The rows below come in pairs that one turn or mirror swaps. Which row does each named row swap with?
z_878: +0.35 -0.90 -0.18 +2.36 -1.56 -0.48 +2.85 +0.56 +1.64 -1.49 -2.46 -0.66 -0.93 +0.24 +0.41 +1.11 +1.61
z_857: +3.31 +0.94 -1.15 -0.09 -2.71 +0.45 +0.89 +1.83 +1.81 -2.77 -0.65 -3.56 +0.75 +0.30 +0.89 +0.59 +0.93
z_64: -2.04 +3.68 +0.03 -2.55 -3.42 +0.56 +0.69 +0.36 +0.28 +0.84 -1.28 -2.74 +0.24 +2.63 -1.86 +1.36 +1.21
z_936: -1.72 -1.84 -0.52 -0.12 -0.74 +0.76 +0.60 +2.94 +1.79 -0.12 +0.26 -4.21 +2.89 +0.94 -0.09 +2.16 -0.60
z_68: -2.68 +2.26 -1.32 -3.21 -2.64 +1.06 +1.34 +2.26 +0.12 -0.31 -1.28 -1.80 -1.18 -2.06 -0.82 +0.80 +1.68
z_335: -4.08 +1.98 +0.83 -0.28 -3.11 +0.54 +2.49 +3.10 +0.81 +1.16 -0.65 -3.45 +0.59 +2.08 +0.48 +0.71 +1.52
z_708: +1.08 +1.79 -0.19 -0.34 -3.24 +2.45 -0.27 +0.49 +0.09 -0.98 -0.27 +2.16 +1.56 +3.30 -1.45 +1.35 +1.37
z_438: -0.23 +1.56 +2.40 -0.11 -2.58 +1.64 +2.03 +0.40 -0.75 -1.18 -1.02 +0.66 -2.49 +0.67 -0.43 +3.09 +1.64
z_613: -2.72 +2.60 -1.54 -1.02 -2.28 -0.87 -0.52 +0.97 +3.15 -1.21 -1.70 -0.66 +3.22 +1.24 +0.00 +0.33 -0.67
z_671: -0.28 +0.84 +2.02 -1.85 -3.47 +2.19 +1.78 +0.26 -2.24 -1.41 -0.54 -0.38 -0.89 +1.02 -0.92 +3.21 +0.57
z_15: -1.64 -3.17 -0.72 -0.49 -0.58 +0.76 +1.11 +2.15 +1.72 -1.03 -1.38 -1.41 +0.78 +3.68 +0.36 +0.87 -0.03
z_133: +0.78 +1.59 -0.59 +2.38 -2.92 +1.29 -1.24 +1.43 +1.38 -3.15 +0.30 +1.64 +2.00 +1.20 -0.31 +0.20 -0.32
z_209: -2.89 +1.65 -1.43 -2.00 -0.63 +1.66 -1.71 +0.20 +0.86 -2.72 -1.29 -0.09 +1.95 +1.42 +0.15 +3.77 -0.26
z_317: -1.38 +1.07 -1.02 +2.56 -4.70 +1.44 +1.03 +1.99 +0.63 -0.54 -1.01 -4.77 +0.11 +1.49 +1.64 +2.02 +1.03
z_468: -0.11 +0.87 +0.39 -3.59 -2.00 +1.73 +0.50 +1.37 -0.33 -3.69 -0.34 +2.06 -0.38 +1.35 -0.54 +1.96 -0.02
z_802: -2.36 +2.10 +1.73 -0.53 -3.70 +1.87 +1.75 +2.84 -0.38 +0.75 +0.63 -3.44 -0.20 -0.41 -2.14 +1.48 +0.33
z_341: -3.26 +2.46 +1.07 +0.55 -3.78 +1.05 +1.26 +2.47 +1.02 -1.67 -0.27 -2.79 -0.01 +4.80 +0.21 +0.38 +0.61
z_817: -0.21 +2.18 +0.71 +2.39 -3.82 +1.69 -0.33 -0.73 +0.06 -2.30 -0.24 +0.19 +0.25 +2.84 -1.58 +0.67 -0.34
z_148: +0.04 +1.56 -1.21 -1.45 -2.24 +1.91 -0.48 +2.02 +1.47 +0.16 +1.48 -1.67 +3.26 -0.97 +0.10 +2.30 -1.67
z_309: -4.39 +2.46 -0.21 -2.64 -2.79 +0.82 +0.24 +1.32 +0.62 -1.07 -1.54 -3.23 +0.39 +2.46 -2.12 +1.03 +1.09
z_130: +0.53 -0.34 +0.18 -1.77 -2.10 +1.88 +0.65 +1.28 -3.29 -0.43 +0.76 -0.70 -1.50 +1.17 +0.09 +2.20 +0.49
z_505: -1.04 +2.28 -2.60 -0.56 -1.97 +0.14 -0.15 +0.65 +1.99 -2.25 -2.74 +2.38 +1.07 +1.48 -0.31 +0.41 +1.16
z_847: -1.60 -1.63 -1.70 -1.70 -1.13 +1.56 -0.84 +1.53 +1.43 -0.01 -0.34 -1.88 +1.97 +3.06 -1.14 -0.48 -0.81
z_952: +0.98 +1.92 +0.76 +0.30 -2.42 +0.41 +2.37 +4.62 +1.43 -3.22 +0.85 -1.69 +0.31 -0.72 +2.06 +1.67 +0.76
z_154: +2.52 +3.02 -1.51 -1.18 -2.80 -0.43 +0.96 +1.60 +0.99 -1.09 -0.30 -2.80 +0.31 +1.61 +2.22 +1.02 +1.25
z_576: -1.69 -1.25 -2.02 -1.31 -3.16 +2.36 -0.47 -0.88 -0.32 -0.72 -2.55 -1.38 -0.11 +2.92 -0.44 +2.34 +0.16
z_150: -3.27 +1.27 -0.76 +1.33 -1.13 +1.28 +0.30 +3.89 +0.52 -2.97 -0.29 -3.49 -0.03 -1.28 +1.22 +2.28 +1.47
z_883: -1.57 +0.81 +0.69 +1.18 -2.43 -0.19 +2.69 +1.67 +0.52 -1.98 -2.45 +1.97 -0.87 -0.62 +0.81 +1.51 +2.64
z_286: -0.58 +1.05 +0.66 -0.03 -2.53 +0.11 +1.09 +4.62 +1.65 -1.64 +1.02 -1.81 +1.83 -1.83 +2.86 +1.45 +0.53
z_160: -4.33 +3.66 +0.41 +1.57 -3.27 +1.20 +0.69 +1.13 +0.63 -2.68 -0.35 +0.55 -0.07 +2.55 +0.90 +1.48 +1.10
z_701: -1.08 +1.76 -1.79 -0.44 -4.65 +0.42 -1.20 +4.14 +2.02 -1.81 +0.40 -1.50 +0.66 -0.58 +1.98 -0.96 +1.25
z_729: -2.05 +0.84 +0.41 +3.77 -2.57 +1.43 +1.23 +3.80 -0.49 -1.05 +0.51 +0.70 +0.41 -0.86 +0.53 +1.35 +0.48
z_413: +0.28 -1.83 -0.88 +0.23 -0.96 +0.97 +0.28 +2.71 +0.76 +1.28 +0.42 -4.16 +1.15 +0.21 -0.62 +1.22 -0.25
z_907: -2.64 -0.49 +0.32 -2.98 -3.61 +1.00 -0.04 +1.72 +0.05 +0.14 -0.16 +2.14 +0.93 +0.01 +1.63 +2.72 +0.46
z_800: -2.07 +1.73 -0.27 -4.49 -2.76 +1.37 -1.05 +1.44 -0.27 -2.91 -0.73 +1.42 +0.29 +0.63 -0.50 +0.87 +0.33
z_40: -1.78 -2.08 -2.00 +1.77 -0.19 +0.56 +0.17 +1.89 +2.01 -2.80 -0.82 +0.39 +0.73 +0.97 +1.54 +1.01 +0.20
z_490: +1.01 +0.36 -0.33 +1.74 -2.52 +0.67 +2.94 +3.47 +0.89 -0.70 -0.78 -0.90 -0.47 +0.05 +0.63 +0.47 +4.06
z_555: +0.69 +0.10 -1.62 -3.07 -1.22 +0.31 +0.29 +0.76 +3.12 +0.07 -1.69 -2.40 +2.01 +0.56 -1.29 +0.82 -0.25
z_110: -4.71 -0.80 +0.48 +1.26 -1.87 +1.13 +0.57 +3.40 -0.57 -0.56 -0.05 -0.95 +0.28 -1.08 -1.09 +0.21 -0.11
z_668: +3.43 +1.26 -0.68 +1.12 -1.72 +1.06 -0.52 +1.28 +2.60 -2.74 -0.15 -1.33 +0.00 +0.90 +0.39 +0.56 +0.39

Swapped with z_154: z_130
Swapped with z_148: z_68
Swapped with z_160: z_40
Swapped with z_438: z_668
Swapped with z_857: z_671
Swapped with z_936: z_309
Swapped with z_150: z_209
Swapped with z_952: z_468
Swapped with z_878: z_817

